K992: [ 51.9 -29.8  20.6  -2.2 -13.4 -55.5 -60.6  14.8 -27.8  -4.0 -81.0]
K232: [ 16.7  26.2  50.9  25.1  19.0  -6.4 -13.4  21.6 -10.9 -30.6 -31.7]
K180: [-51.0  27.6 -32.2  14.5  41.1 -13.3 -14.1  -6.5  18.7 -49.3  62.1]
K530: [ 80.6  -1.4  47.5 -36.8  -4.4  -4.9   4.8  17.7  14.5  12.2 -19.3]
K936: [ 35.2  23.2  21.6  35.9 -92.0 -64.4  -6.9  12.1 -17.2   9.2 -15.4]
K983: [ 36.1 -23.3  -8.7   9.4 -16.4 -82.6 -42.2   4.9   9.7 -16.4  12.3]
K627: [ 47.3 -23.0 -20.7  25.0 -24.9 -68.9   1.2  79.5  -0.4   0.5  21.8]
K888: [-19.4  51.1 -20.9 -22.1   6.7 -11.1 -37.2   8.8 -11.4 -40.7  -6.4]
K755: [ 23.0  54.6  80.0 -21.8  50.8  46.9  17.2 -24.1  30.3 -31.5  12.3]
diff K992: [ 51.8 -29.8  20.6  -2.2 -13.4 -55.5 -60.6  14.8 -27.8  -4.0 -81.0]  0, [51.9]
diff K983: [ 36.1 -23.3  -8.8   9.4 -16.4 -82.6 -42.2   4.9   9.7 -16.4  12.3]  2, [-8.7]
diff K755: [ 23.1  54.6  80.0 -21.8  50.8  46.9  17.2 -24.1  30.3 -31.5  12.3]  0, [23.0]
diff K936: [ 35.2  23.2  21.6  35.9 -92.0 -64.4  -6.9  12.1 -17.2   9.2 -15.3]  10, [-15.4]
diff K755: [ 23.0  54.6  79.9 -21.8  50.8  46.9  17.2 -24.1  30.3 -31.5  12.3]  2, [80.0]
diff K755: [ 23.0  54.6  80.0 -21.8  50.8  46.9  17.2 -24.1  30.3 -31.6  12.3]  9, [-31.5]
diff K936: [ 35.2  23.2  21.6  35.9 -92.1 -64.4  -6.9  12.1 -17.2   9.2 -15.4]  4, [-92.0]

K180: [  6.6 -13.9  24.9  -1.6   2.3 -15.0 -19.5  21.6  -1.3 -19.0   9.1   6.6
  21.1  16.0  18.0  -9.4  -2.7  -2.4  25.4  19.1  22.1  20.8   9.1]
K888: [ 18.2 -19.8  16.8 -21.7   9.0   0.7  -7.2  40.5   3.0  -8.5  13.4  -8.8
  29.5 -10.5  38.8  -6.9   2.5  17.2  -7.6  49.5 -10.3  70.3  24.6]
K755: [ 14.2 -19.0  18.5 -19.5   7.4  -5.6 -12.4  33.9   1.5 -12.8  10.7  -5.0
  24.8  -1.3  30.5  -8.1  -0.3   9.9   4.9  38.9   2.1  51.1  19.0]
K627: [ 12.4 -15.2  11.0 -19.7   6.1   1.1  -3.9  27.7   1.5  -5.0   8.1  -7.8
  18.9  -8.0  25.4  -5.7   2.2  11.8  -5.7  34.3  -7.4  47.9  17.4]
K154: [  6.7 -11.8  20.4  -3.0   2.3 -13.8 -16.9  18.8  -1.0 -16.4   7.7   3.1
  17.7  11.6  16.8  -7.5  -2.6  -1.6  17.8  19.9  14.9  21.3   9.2]
K530: [  7.1  -8.6   6.1 -11.0   3.4  -0.2  -2.1  15.0   0.6  -4.0   5.2  -5.4
  11.1  -5.0  14.9  -2.8   1.6   7.3  -2.7  19.0  -3.8  26.8  10.7]
K973: [  7.8  -7.2   5.2 -14.7   3.8   4.3   0.9  15.0   2.6   0.3   4.9  -7.9
  10.7 -10.4  15.0  -1.4   1.6   9.7  -8.2  19.7 -10.2  29.7  10.6]
K992: [ 10.2 -16.4  23.3  -8.5   4.7 -14.2 -18.7  25.8   0.0 -18.3  10.2   1.5
  23.7  10.8  23.5  -9.3  -2.1   0.6  18.1  28.1  15.5  33.0  13.3]
diff K180: [  6.6 -13.9  24.9  -1.6   2.3 -15.0 -19.5  21.5  -1.3 -19.0   9.1   6.6
  21.1  16.0  18.0  -9.4  -2.7  -2.4  25.4  19.1  22.1  20.8   9.1]  7, [21.6]
diff K627: [ 12.4 -15.2  11.0 -19.7   6.1   1.1  -4.0  27.7   1.5  -5.0   8.1  -7.8
  18.9  -8.0  25.4  -5.7   2.2  11.8  -5.7  34.3  -7.4  47.9  17.4]  6, [-3.9]
diff K180: [  6.6 -13.9  24.9  -1.6   2.3 -15.0 -19.5  21.6  -1.3 -19.0   9.1   6.6
  21.1  16.0  18.1  -9.4  -2.7  -2.4  25.4  19.1  22.1  20.8   9.1]  14, [18.0]
diff K755: [ 14.2 -19.0  18.5 -19.5   7.4  -5.6 -12.4  33.9   1.5 -12.8  10.7  -5.0
  24.8  -1.3  30.6  -8.1  -0.3   9.9   4.9  38.9   2.1  51.1  19.0]  14, [30.5]

K627: [ 59.7 -42.4   9.5 -18.1 -31.4  52.3  32.8  81.0  40.5  20.1 -46.6  -4.6
  14.5  -2.1  59.6  -1.1  11.2 -22.6 -32.9  -9.1 -23.7 -33.8  79.6 -26.3
  35.2 -55.1  62.4  22.3  43.0   0.4  39.6  37.7]
K936: [ 59.7 -42.4   9.5 -18.1 -31.4  52.3  32.8  81.0   7.1  20.1 -46.6  -4.6
  14.5  -2.1  59.6  -1.1  11.2 -22.6 -32.9  -9.1 -23.7 -33.8  79.6 -26.3
  35.2 -55.1  62.4  22.3  43.0   0.4  39.6  37.7]
K973: [ -1.8  -3.9 -38.4  58.0 -29.7 -75.6  24.6 -42.7   8.7  34.8   1.2 -14.3
 -62.6  45.2 -38.1  10.7  26.3   4.6  20.7  45.0 -56.3 -55.5 -49.5 -20.9
  -8.9  45.0 -25.1  73.9 -18.5  49.2 -39.0  -4.8]
diff K936: [ 59.7 -42.4   9.5 -18.1 -31.4  52.3  32.8  81.0   7.0  20.1 -46.6  -4.6
  14.5  -2.1  59.6  -1.1  11.2 -22.6 -32.9  -9.1 -23.7 -33.8  79.6 -26.3
  35.2 -55.1  62.4  22.3  43.0   0.4  39.6  37.7]  8, [7.1]
diff K936: [ 59.7 -42.4   9.5 -18.1 -31.4  52.3  32.8  81.0   7.1  20.1 -46.6  -4.6
  14.5  -2.1  59.6  -1.1  11.2 -22.6 -32.9  -9.1 -23.7 -33.7  79.6 -26.3
  35.2 -55.1  62.4  22.3  43.0   0.4  39.6  37.7]  21, [-33.8]

K888: [-15.0  37.0  11.9   6.5  22.2]
K983: [85.5  5.9 34.5 60.1 47.4]
K154: [-23.5  45.6   9.2 -30.2   6.9]
K530: [-11.5   1.5 -51.0 -80.4   4.0]
K627: [-17.5  -8.2 -77.7   0.1  -0.4]
K936: [-21.9  -8.2 -20.5 -64.5 -25.9]
K992: [-11.5   1.5 -51.0 -47.6   4.0]
K973: [-12.1   8.3   1.9  -9.4   6.3]
K180: [-20.6  13.1  -0.8   1.4   1.3]
K519: [-18.4  21.7  -0.7 -28.7  21.1]
K232: [-14.1   8.9   4.7 -12.0  15.4]
diff K983: [85.5  5.9 34.5 60.1 47.5]  4, [47.4]
diff K936: [-22.0  -8.2 -20.5 -64.5 -25.9]  0, [-21.9]
diff K154: [-23.5  45.6   9.2 -30.2   7.0]  4, [6.9]

K627: [-13.6   3.9  27.6  12.4]
K973: [ -5.5  88.7  20.7 -34.3]
K992: [47.1 14.9 57.4 24.1]
K232: [-51.4 -14.4  17.5  15.9]
K888: [-36.6 -22.1  10.0  16.1]
K530: [29.5 -5.5 32.9 21.4]
K519: [-21.1 -18.8  41.3  32.9]
diff K519: [-21.1 -18.8  41.4  32.9]  2, [41.3]
diff K232: [-51.5 -14.4  17.5  15.9]  0, [-51.4]
diff K627: [-13.6   3.9  27.6  12.3]  3, [12.4]

K530: [ -4.8 -15.8   1.0   8.8  21.6  -8.8  -3.0   0.0  -1.3 -21.0 -19.2 -36.0
  -2.1 -24.4   2.9 -33.7  -2.8   1.2   7.8 -19.0  13.3   9.1   6.3 -21.3
  -4.4   2.3 -22.3  25.4  18.2  -6.4 -28.3 -10.8 -19.8  19.7   2.5   3.1
  10.7 -26.5   1.3   3.2  -5.4  31.2 -10.7  -3.1 -20.6  19.4  -7.5   6.7
   5.8  27.3 -23.0 -19.9 -10.9 -23.0  39.9  -5.6  12.0 -33.9]
K519: [ -1.2   5.3 -51.2   2.2   3.5 -10.1   1.9   4.4  21.6  24.3  -0.4  41.9
   5.7  13.9  17.8  11.5   0.0  29.5  -4.9  -2.5   2.2  -4.8   0.2  14.4
  -6.2  27.3  20.0 -28.6 -48.5 -19.6  14.0  34.1  46.8   1.3  28.1 -19.1
 -36.5  27.8  24.5  -2.8  30.9 -21.2  -2.6   3.9  18.3  -5.6  -3.6 -32.7
 -10.3 -40.9  -8.9   1.0  31.3  55.4  -9.9 -40.0 -18.5  36.6]
K888: [ -3.4  -7.5  29.9   0.0   8.4   2.2 -15.2  -2.3  -6.8 -18.5 -15.9 -30.9
  -4.8 -13.0   2.5 -30.3  -9.3  -2.2  10.5 -14.3   3.7   8.0   6.6 -13.8
  -3.5   5.3 -19.0  32.4  17.2   2.4 -26.0 -12.4 -11.5  19.7  -8.5  10.2
   2.4 -22.9 -17.5   6.7  -9.7  23.1  -5.6  -8.9   8.9  17.5  -5.7  -1.4
  -3.9  35.3 -14.1 -13.6 -16.0 -26.7  29.8  -5.3  14.3 -31.2]
K755: [-20.4   2.9 -35.3  12.2   9.7 -15.6  22.1   6.6  43.8  15.8  10.1  32.9
   7.1   3.0  15.3  31.6  17.9  33.6   6.3   6.1   9.4 -13.3   2.4   8.2
 -12.0  13.4  -4.5 -60.1 -46.9 -23.7  12.4  31.3  22.1  -5.5  38.0 -10.5
 -26.7  33.7  51.6 -17.0  32.3  -8.6  -7.3   5.3  17.3 -10.0  -5.7  -9.2
 -16.3 -45.7 -26.3   4.0  15.4  71.7  -2.3 -39.6 -21.8  16.9]
K232: [  2.4   4.2 -24.2   2.9   2.0 -12.0   6.8   6.6  22.0  20.0   7.3  41.9
  -2.2  13.7  14.4  19.7   7.0  27.6  -1.8   2.7   1.3  -7.6  -0.6  13.9
  -4.7  21.4  13.9 -37.9 -43.8 -16.4  17.5  31.1  21.3  -4.8  26.4 -17.1
 -11.6  28.7  27.2  -6.7  26.5 -22.1  -0.7   4.9  19.3 -11.3  -2.5 -25.3
  -6.3 -43.3  -8.6   1.1  27.8  53.2  41.0 -26.6  -4.0  -3.3]
K936: [-15.9  -3.9  -6.1  -7.3  20.9 -11.8 -47.3  11.0  12.2 -28.4 -26.9 -14.1
  -1.9   2.9  25.8 -44.1 -27.4  19.8  16.2 -29.3  -1.6  14.3  14.9  -0.1
  -9.8  40.9  -9.4  29.0  -3.7  -3.8 -30.5   4.2  10.1  36.6   0.6   8.9
   1.0  -8.1 -36.6  16.8  16.0  13.3  -8.9 -19.5 -10.7  31.7 -10.6 -42.9
  11.4  35.6 -28.0 -34.4   0.8  -6.6  54.6 -13.4  12.7 -21.4]
K180: [  2.4   4.2 -24.2   2.9   2.0 -12.0   6.8   6.6  22.0  20.0   7.3  41.9
  -2.2  13.7  14.4  19.7   7.0  27.6  -1.8   2.7   1.3  -7.6  -0.6  13.9
  -4.7  21.4  13.9 -37.9 -43.8 -16.4  17.5  31.1  21.3  -4.8  26.4 -17.1
 -11.6  28.7  27.2  -6.7  26.5 -22.1  -0.7   4.9  19.3 -11.3  -2.5 -25.3
  -6.3 -43.3  -8.6   1.1  27.8  53.2  -9.2 -29.4 -19.5  33.2]
diff K180: [  2.4   4.2 -24.2   2.9   2.0 -12.0   6.8   6.6  22.0  20.0   7.3  41.9
  -2.2  13.7  14.4  19.7   7.0  27.6  -1.8   2.7   1.3  -7.6  -0.6  13.9
  -4.7  21.4  13.9 -37.9 -43.8 -16.4  17.5  31.1  21.3  -4.8  26.4 -17.1
 -11.6  28.7  27.2  -6.7  26.5 -22.1  -0.7   4.9  19.3 -11.3  -2.4 -25.3
  -6.3 -43.3  -8.6   1.1  27.8  53.2  -9.2 -29.4 -19.5  33.2]  46, [-2.5]
diff K936: [-15.9  -3.9  -6.1  -7.3  20.9 -11.8 -47.3  11.0  12.2 -28.4 -26.9 -14.1
  -1.9   2.9  25.8 -44.1 -27.4  19.8  16.2 -29.3  -1.6  14.3  14.9  -0.1
  -9.8  40.9  -9.4  29.0  -3.7  -3.8 -30.6   4.2  10.1  36.6   0.6   8.9
   1.0  -8.1 -36.6  16.8  16.0  13.3  -8.9 -19.5 -10.7  31.7 -10.6 -42.9
  11.4  35.6 -28.0 -34.4   0.8  -6.6  54.6 -13.4  12.7 -21.4]  30, [-30.5]
diff K936: [-15.9  -3.9  -6.1  -7.3  20.9 -11.8 -47.3  11.0  12.2 -28.4 -26.9 -14.1
  -1.9   2.9  25.8 -44.1 -27.4  19.8  16.2 -29.3  -1.6  14.3  14.9  -0.1
  -9.8  40.9  -9.5  29.0  -3.7  -3.8 -30.5   4.2  10.1  36.6   0.6   8.9
   1.0  -8.1 -36.6  16.8  16.0  13.3  -8.9 -19.5 -10.7  31.7 -10.6 -42.9
  11.4  35.6 -28.0 -34.4   0.8  -6.6  54.6 -13.4  12.7 -21.4]  26, [-9.4]

K627: [  2.4  22.5  -2.6  60.7  12.5 -10.2  45.1 -10.3  79.0 -58.1  22.7 -21.6
 -34.5  28.0  24.1  49.2  34.0   7.7 -45.6 -15.4   0.9  34.5]
K154: [ 14.6  15.1 -11.8  35.3  32.9  34.8  -4.8 -14.3  -0.8 -55.5  -2.4 -13.2
 -32.5 -40.5  10.7 -33.8  -5.3   2.1  14.4 -37.3  -8.5  23.5]
K530: [-27.7  29.3  14.7  16.3   0.6  -1.5  24.4 -24.8  50.7 -33.3  20.1  15.8
 -10.8  37.5 -19.5  88.6  29.1 -15.0 -24.2  25.2 -15.2  21.0]
K973: [-21.7  33.5  14.0  18.9   2.3   5.5  23.7 -24.2  55.1 -27.7  18.9  10.9
 -15.5  35.4  -6.0  79.1  31.8 -16.7 -26.9  25.4  -5.2  20.8]
K983: [-26.9   3.6 -15.6 -48.6 -24.5  31.3  -3.5  88.0  21.4   8.4 -52.7 -35.1
 -43.0  40.0  41.0   3.5  -6.1  17.4   2.1  11.0 -21.4  53.2]
K936: [ 33.0  16.9 -39.1  50.4  50.9  34.1  -6.7 -30.8 -24.9 -35.2  22.6  -0.3
 -30.0 -16.5 -13.1 -51.7  -4.7 -18.3 -16.1 -57.6  35.9   3.3]
K992: [-30.1  -2.2 -14.5 -61.9 -18.8  35.7 -10.1  87.1  23.8  12.5 -57.8 -35.3
 -38.9  38.0  35.1   8.4   0.2  22.7  -2.6  16.6 -27.1  51.2]
K180: [ 11.5  31.7  35.5  32.6 -18.2 -14.1  15.9  -4.5  25.1 -57.5  19.3   2.8
  -7.8  23.0   4.7  57.7  50.5   0.5 -22.6  13.8 -17.4  47.4]
K232: [ -6.3  25.1  19.4  29.3  11.7   8.5   3.6  -2.5   6.1 -51.2   8.6 -18.6
  -6.3  18.3  24.2  66.9  38.5 -16.1 -30.9  40.1 -30.4  45.3]
K755: [ -8.4 -10.9 -25.6 -55.1   0.6  62.0 -12.2  46.5   2.8  17.8  -7.2 -48.0
 -39.4  33.8  30.0 -32.2   0.2  23.4 -20.9  -4.8 -18.6  58.9]
K888: [  0.0 -12.3 -27.9 -48.4  -6.4  53.0  -2.7  50.8  -3.3  13.0  -2.4 -45.6
 -40.0  41.0  28.5 -35.6   6.2  22.8 -20.0  -6.5 -32.9  68.5]
K519: [ 23.7  19.5  -4.4  66.7  25.4  10.8   5.3 -18.5  20.8 -55.3 -10.5  -4.3
 -27.4 -27.0 -17.8 -51.2  -6.9 -16.4 -13.9 -34.1  -0.9  25.5]
diff K232: [ -6.3  25.1  19.4  29.3  11.7   8.5   3.6  -2.5   6.1 -51.2   8.6 -18.6
  -6.3  18.3  24.2  67.0  38.5 -16.1 -30.9  40.1 -30.4  45.3]  15, [66.9]
diff K530: [-27.7  29.3  14.7  16.3   0.6  -1.5  24.4 -24.8  50.7 -33.3  20.1  15.8
 -10.8  37.5 -19.5  88.6  29.1 -15.0 -24.3  25.2 -15.2  21.0]  18, [-24.2]

K154: [ 39.1  -0.5 -58.5  80.8  66.8  60.2]
K888: [-19.0 -18.4  32.7   8.2 -23.4 -34.4]
K180: [ 60.3 -12.0 -41.2   9.5  59.6   7.8]
K519: [ -5.8 -16.5 -43.2 -44.5  75.9 -14.8]
K992: [  3.3 -29.1  -9.3  -7.1 -22.0 -43.8]
K936: [ 51.6 -45.3 -22.6 -53.0  26.4  63.2]
K983: [-8.8  8.7 10.2  4.2 16.2 -3.9]
K232: [ 10.4 -43.3  -4.4 -10.1 -23.9 -31.0]
K755: [54.7 30.4  7.0 62.9 -5.5 13.8]
diff K992: [  3.3 -29.1  -9.3  -7.1 -22.1 -43.8]  4, [-22.0]
diff K232: [ 10.4 -43.3  -4.3 -10.1 -23.9 -31.0]  2, [-4.4]
diff K888: [-19.0 -18.3  32.7   8.2 -23.4 -34.4]  1, [-18.4]
diff K936: [ 51.6 -45.3 -22.6 -53.0  26.5  63.2]  4, [26.4]
diff K983: [-8.8  8.7 10.1  4.2 16.2 -3.9]  2, [10.2]
diff K983: [-8.8  8.7 10.2  4.1 16.2 -3.9]  3, [4.2]

K232: [-20.6  74.7  74.7 -10.7  64.6 -10.2 -20.6   9.4]
K973: [-37.7  30.1  32.2 -23.5 -19.3  26.3  32.2  12.0]
K936: [-37.7  30.1  32.2 -23.5  21.9 -26.0 -29.7 -19.7]
K530: [-37.7  30.1  32.2 -23.5  13.8 -27.8 -37.7  -6.0]
diff K973: [-37.7  30.1  32.2 -23.5 -19.4  26.3  32.2  12.0]  4, [-19.3]
diff K232: [-20.6  74.7  74.7 -10.7  64.6 -10.2 -20.6   9.5]  7, [9.4]
diff K530: [-37.7  30.1  32.2 -23.5  13.8 -27.8 -37.7  -6.1]  7, [-6.0]
diff K973: [-37.7  30.1  32.2 -23.4 -19.3  26.3  32.2  12.0]  3, [-23.5]
diff K530: [-37.7  30.1  32.2 -23.5  13.8 -27.8 -37.7  -5.9]  7, [-6.0]

K180: [-26.5  -6.7 -48.1  -6.2  43.4]
K936: [ -0.2 -19.4  48.7  29.2 -29.5]
K755: [-29.4  12.5 -39.8 -53.8  59.9]
K154: [-39.7   5.6 -18.4 -13.7 -26.6]
K992: [-26.5  -6.7 -48.1 -30.0 -12.3]
K530: [-18.6 -52.3  59.6  36.1   5.6]
K888: [-17.1 -67.9  52.0  24.9  -1.4]
K519: [61.0 -1.1 21.0 34.9  5.1]
diff K755: [-29.4  12.5 -39.7 -53.8  59.9]  2, [-39.8]
diff K888: [-17.1 -67.9  52.0  24.9  -1.5]  4, [-1.4]

